In the data rows, the value 128 means zero.
Here are some points, one per row:
[182 138 160 137 171 146 139 163 204 141 158 163 182 145 157 184 145 145 156 164 151 135 153 226 148 141 136 157 158 146 143 168 154 137 151 155 166]
[158 147 144 142 171 162 139 174 178 141 143 154 196 148 152 155 157 147 152 147 158 144 153 178 154 153 145 170 174 180 153 196 143 139 142 163 153]
[160 146 149 143 166 165 140 171 178 146 147 166 191 158 147 162 160 147 147 160 154 141 152 174 150 156 142 160 172 166 154 184 148 141 142 165 155]
[167 145 153 148 156 138 148 182 191 154 141 175 170 155 141 202 138 148 141 146 168 148 143 158 154 171 145 148 173 171 149 177 148 150 138 172 151]
[156 138 153 166 165 168 143 148 168 166 145 146 175 167 155 161 172 149 147 151 148 144 144 174 150 143 156 153 183 150 144 188 145 141 159 180 164]
[160 146 157 168 158 162 149 169 149 186 148 140 160 154 137 204 151 148 158 156 144 149 158 156 151 144 157 149 162 140 152 180 136 158 154 213 142]
[169 154 160 154 186 160 142 166 171 168 148 151 167 175 162 150 151 149 147 156 148 141 147 156 171 157 151 154 155 150 148 185 141 145 159 151 160]
[153 136 144 136 168 166 144 142 157 203 137 164 179 144 149 150 179 151 146 146 143 143 134 142 143 153 151 203 177 162 142 189 145 145 162 196 179]
[169 144 149 142 169 159 141 169 180 171 142 142 170 202 167 156 180 149 154 143 142 141 146 149 155 143 169 152 153 167 148 168 141 142 142 172 177]
[146 146 152 146 158 198 145 151 154 156 153 160 148 181 163 147 184 163 163 146 143 158 149 151 176 151 181 174 146 156 156 147 156 139 155 150 157]
[149 152 153 143 167 203 145 160 163 149 144 153 142 159 171 153 174 165 164 146 152 158 145 159 181 141 188 161 146 176 146 148 154 137 155 159 146]
[141 161 156 164 144 179 143 152 150 150 149 169 152 164 178 168 189 193 163 136 147 160 143 147 173 147 162 173 146 148 161 146 150 142 159 152 151]
[190 161 141 150 152 142 168 166 168 173 157 149 149 162 195 148 145 181 155 145 146 153 157 146 165 155 169 148 141 155 160 144 155 155 139 168 153]
[149 164 160 141 151 159 154 155 171 159 152 145 146 183 157 163 154 196 163 158 145 171 150 138 170 160 175 173 142 148 145 146 162 151 139 153 159]
[145 160 160 146 150 157 155 163 164 171 154 151 150 176 158 165 154 185 153 149 144 165 150 140 170 160 182 173 143 163 146 143 158 156 143 150 153]
[163 151 154 142 159 142 144 242 175 150 146 149 184 144 141 195 141 154 142 140 164 143 152 142 147 162 144 176 163 154 147 172 155 170 137 170 152]
[152 158 197 148 137 141 160 164 155 138 184 146 149 139 157 182 167 146 146 134 166 164 170 170 136 195 143 155 160 159 150 145 159 154 158 153 170]
[155 174 138 168 140 156 169 158 160 153 154 146 144 166 179 145 153 156 171 143 154 151 150 154 152 161 174 146 148 145 183 150 173 160 137 161 182]
[174 198 148 173 146 151 172 154 159 152 165 146 145 154 165 142 141 146 152 161 159 148 159 153 166 170 152 148 145 146 173 149 159 169 161 152 149]
[205 185 142 167 147 153 181 161 145 150 168 145 142 150 167 143 141 149 164 142 176 152 153 157 162 165 146 152 140 143 183 146 169 147 155 157 154]
[183 163 139 157 143 161 167 158 160 150 178 144 149 162 167 140 159 160 170 143 154 155 160 147 153 159 168 143 142 146 179 147 168 168 139 155 170]
[169 172 144 149 143 155 173 158 165 156 162 141 146 171 172 146 153 151 169 146 149 153 161 147 154 153 173 147 146 154 169 146 165 167 140 173 169]
[146 151 173 135 145 154 159 151 153 143 177 153 153 153 147 144 174 143 145 172 198 154 171 178 139 158 149 149 175 167 161 153 161 182 150 143 151]
[150 161 153 142 147 149 151 159 146 133 157 139 156 141 155 148 150 142 173 144 185 168 165 174 139 166 164 157 191 204 164 165 162 161 150 147 147]
[177 176 146 139 144 163 169 148 148 139 153 177 146 145 155 153 143 147 152 165 150 155 176 174 144 154 135 158 168 162 175 155 187 180 150 158 141]
[167 151 146 195 144 163 165 143 158 142 166 145 138 146 149 146 148 154 149 193 172 156 152 197 147 152 156 142 157 154 149 145 159 166 166 163 165]
[165 171 141 183 140 165 205 152 158 158 155 144 151 156 165 143 142 146 143 173 149 145 158 156 181 188 142 156 155 152 181 137 156 148 155 142 149]
[175 181 143 163 155 145 159 159 150 144 150 191 158 138 153 148 151 149 163 158 186 156 190 160 156 154 142 153 142 146 165 152 171 155 143 159 144]
[151 153 160 141 145 152 145 191 189 144 151 145 173 157 137 168 152 142 150 167 166 143 156 159 143 167 144 159 161 171 153 177 150 163 141 175 165]
[149 144 158 168 147 159 149 156 168 164 149 135 164 165 140 176 156 143 149 167 153 145 146 159 143 150 158 152 185 153 143 181 143 160 151 188 187]
[140 148 158 174 145 168 156 145 156 153 149 161 151 149 147 165 151 201 150 158 149 180 143 153 158 173 166 177 159 139 143 154 174 149 159 152 154]
[152 144 154 164 148 170 163 148 143 158 158 155 152 151 148 169 146 195 153 152 157 178 144 156 160 159 158 187 155 147 144 148 167 145 166 162 151]
[143 145 157 176 146 167 161 144 153 164 155 152 158 150 146 173 153 188 143 174 148 174 145 150 164 162 161 185 164 147 142 143 159 151 162 152 148]
[140 147 162 173 146 167 155 144 155 170 156 156 152 150 142 168 149 184 145 170 148 184 144 149 158 162 163 181 159 148 141 149 163 152 168 156 149]
[161 174 185 158 150 139 163 152 148 157 164 160 155 160 181 150 144 162 146 149 163 158 153 148 151 174 157 151 155 156 149 150 151 169 175 141 149]
[163 166 188 155 158 139 166 153 148 159 171 158 153 161 179 145 143 159 147 154 161 159 154 150 150 170 159 149 154 160 151 150 151 167 166 140 148]
[162 167 185 153 156 140 163 154 147 159 171 157 153 159 178 144 143 161 149 154 160 156 151 150 150 173 159 150 153 159 152 151 153 168 172 142 149]
[179 148 153 164 134 135 165 156 140 168 185 171 133 149 145 186 133 144 157 148 138 160 149 155 193 229 167 132 184 136 173 147 133 149 170 172 127]
[143 165 143 133 148 153 154 154 163 136 135 177 158 146 135 168 151 203 139 183 234 168 156 148 177 184 133 160 182 160 144 136 169 144 136 152 134]
[147 156 163 142 167 143 156 154 140 141 169 195 158 143 147 152 164 140 169 161 177 167 177 159 142 149 144 151 152 179 165 156 165 164 155 142 151]
[142 163 164 159 159 170 143 148 152 144 153 151 150 176 154 148 154 151 142 157 146 157 159 147 202 135 161 175 165 146 174 149 192 155 181 136 145]
[186 145 175 183 170 182 140 186 169 166 138 146 157 160 143 149 150 152 139 167 149 138 150 158 162 166 152 142 151 143 148 198 142 147 162 135 158]
[173 156 160 154 179 157 141 165 168 165 146 150 169 182 164 149 156 147 147 153 147 141 150 157 170 153 148 156 156 153 151 184 141 144 160 154 159]
[144 151 154 146 161 201 146 151 154 156 149 157 152 175 167 154 191 158 163 146 143 159 148 146 175 149 179 174 147 156 155 146 162 144 149 148 150]
[144 178 169 168 165 142 155 150 140 151 157 174 147 155 165 143 159 143 167 149 164 164 161 152 151 157 159 145 143 155 169 155 153 174 184 136 165]
[165 149 169 141 153 139 161 160 153 162 162 147 150 173 185 154 160 169 161 146 151 157 152 149 143 153 187 148 153 186 150 145 150 164 146 149 163]
[151 155 163 145 169 142 157 153 141 160 162 150 149 167 171 149 188 142 188 146 149 163 168 145 145 143 180 144 143 179 158 147 150 174 152 145 172]
[149 149 173 142 166 142 149 148 145 143 199 145 153 150 183 157 175 152 203 149 138 138 171 150 141 141 175 137 139 195 136 145 142 189 166 138 192]
[141 140 187 146 164 159 176 162 136 164 151 152 151 182 149 151 163 145 229 136 148 148 184 136 133 140 161 165 144 182 178 146 143 175 142 152 143]
[146 144 161 148 169 141 155 149 142 163 163 149 153 161 144 133 192 156 202 143 163 172 175 157 140 141 195 140 151 152 164 150 139 147 148 155 204]
[168 165 142 155 147 158 174 153 164 159 172 141 147 163 164 142 152 155 174 148 152 147 161 151 149 157 179 144 147 151 168 147 154 163 142 175 176]
[160 151 144 188 144 164 178 144 156 151 168 142 147 148 158 151 148 149 154 165 160 155 152 167 150 155 154 149 163 145 160 155 169 163 161 181 157]
[150 162 138 150 140 156 161 140 149 254 145 157 141 140 152 153 152 148 158 188 137 145 155 142 147 136 143 147 255 153 158 141 153 154 180 145 177]
[138 152 160 174 162 173 155 144 145 155 156 161 153 148 140 164 169 148 164 171 148 190 154 150 167 144 156 165 148 147 145 152 162 156 184 152 153]
[160 151 140 195 165 152 167 144 147 156 162 165 153 143 162 152 155 150 162 159 153 167 163 160 160 142 152 145 145 145 161 153 161 163 172 170 155]
[155 158 138 150 153 153 187 138 147 161 147 165 154 134 174 149 168 151 163 162 157 178 154 141 162 140 151 157 146 149 161 154 156 167 173 184 169]
[162 153 141 194 163 154 167 144 148 158 163 161 153 143 162 150 155 149 163 160 149 166 167 161 160 142 151 144 146 145 161 153 161 159 172 172 154]
[142 160 143 161 164 138 163 167 145 150 147 186 163 139 149 163 151 153 147 222 175 146 183 163 157 157 143 139 138 142 178 154 181 148 142 165 142]
[172 169 142 147 144 158 166 158 164 141 171 160 152 142 149 148 143 147 156 168 172 153 170 167 148 172 140 151 153 153 179 152 186 160 143 163 146]
[161 177 140 157 160 148 160 167 150 144 160 203 158 137 154 148 140 146 174 163 165 156 184 155 165 143 140 150 141 151 171 155 173 157 147 162 143]
[141 145 162 174 148 164 159 147 151 163 153 154 153 150 147 179 149 190 144 177 150 174 145 154 159 161 162 172 160 147 142 150 164 150 161 157 145]
There is one direction along which these points spread out most. Take the direction at right angles to it along which they spread out most. Go by this last direction. Where along it does each point below lie, from 0 to 99? 50 is the average, and the first point above lies past it. One standard deviation of the points above along it is 16.
[140 142 153 169 153 213 149 139 146 151 152 161 153 153 153 156 177 160 150 160 148 165 143 170 168 146 161 181 172 148 147 151 159 141 181 150 148] 41
[145 146 150 158 146 162 158 148 150 170 159 156 150 153 145 175 151 200 148 166 151 171 145 149 165 165 159 182 153 149 142 150 157 160 167 155 148] 49
[143 147 163 163 150 163 154 151 150 160 154 155 153 147 145 171 150 183 146 161 148 182 143 147 163 169 162 180 161 146 143 150 169 155 165 159 152] 51
[142 146 160 163 149 161 155 144 153 159 164 156 152 150 148 176 155 184 146 176 153 172 144 150 153 166 162 181 162 148 142 150 160 154 165 158 146] 52
[163 154 159 161 188 154 144 164 174 162 144 150 173 178 159 151 156 149 146 148 151 138 147 156 175 159 150 152 159 153 150 178 141 145 161 154 160] 44
[147 146 148 140 161 163 140 143 186 157 132 147 237 147 142 156 171 155 147 167 158 147 146 221 150 145 145 164 155 163 156 189 155 141 143 148 147] 58
[167 150 156 159 174 152 142 169 167 159 150 145 170 194 159 148 156 152 150 149 151 141 149 159 170 149 150 160 160 147 148 187 141 142 168 151 164] 41
[158 166 178 154 150 150 148 151 137 138 163 182 158 141 144 160 156 151 172 154 165 156 185 162 139 147 139 139 155 194 152 152 166 180 164 141 158] 58
[142 161 154 171 213 144 144 182 163 209 145 164 166 178 142 143 149 143 145 139 160 144 162 150 160 152 145 144 142 171 140 179 141 147 154 156 161] 41
[152 176 171 164 177 140 159 147 141 150 172 164 148 161 160 145 162 142 163 161 163 166 165 143 155 142 147 142 146 147 170 151 152 182 180 136 163] 48
[149 165 181 152 182 148 154 145 143 161 158 172 149 149 180 146 155 145 145 147 155 173 170 143 148 156 158 145 147 164 181 150 146 175 176 139 157] 44
[146 173 188 167 151 147 178 151 147 143 170 143 149 164 153 142 157 147 155 149 162 150 154 155 145 163 159 145 165 160 166 152 153 183 174 142 158] 50
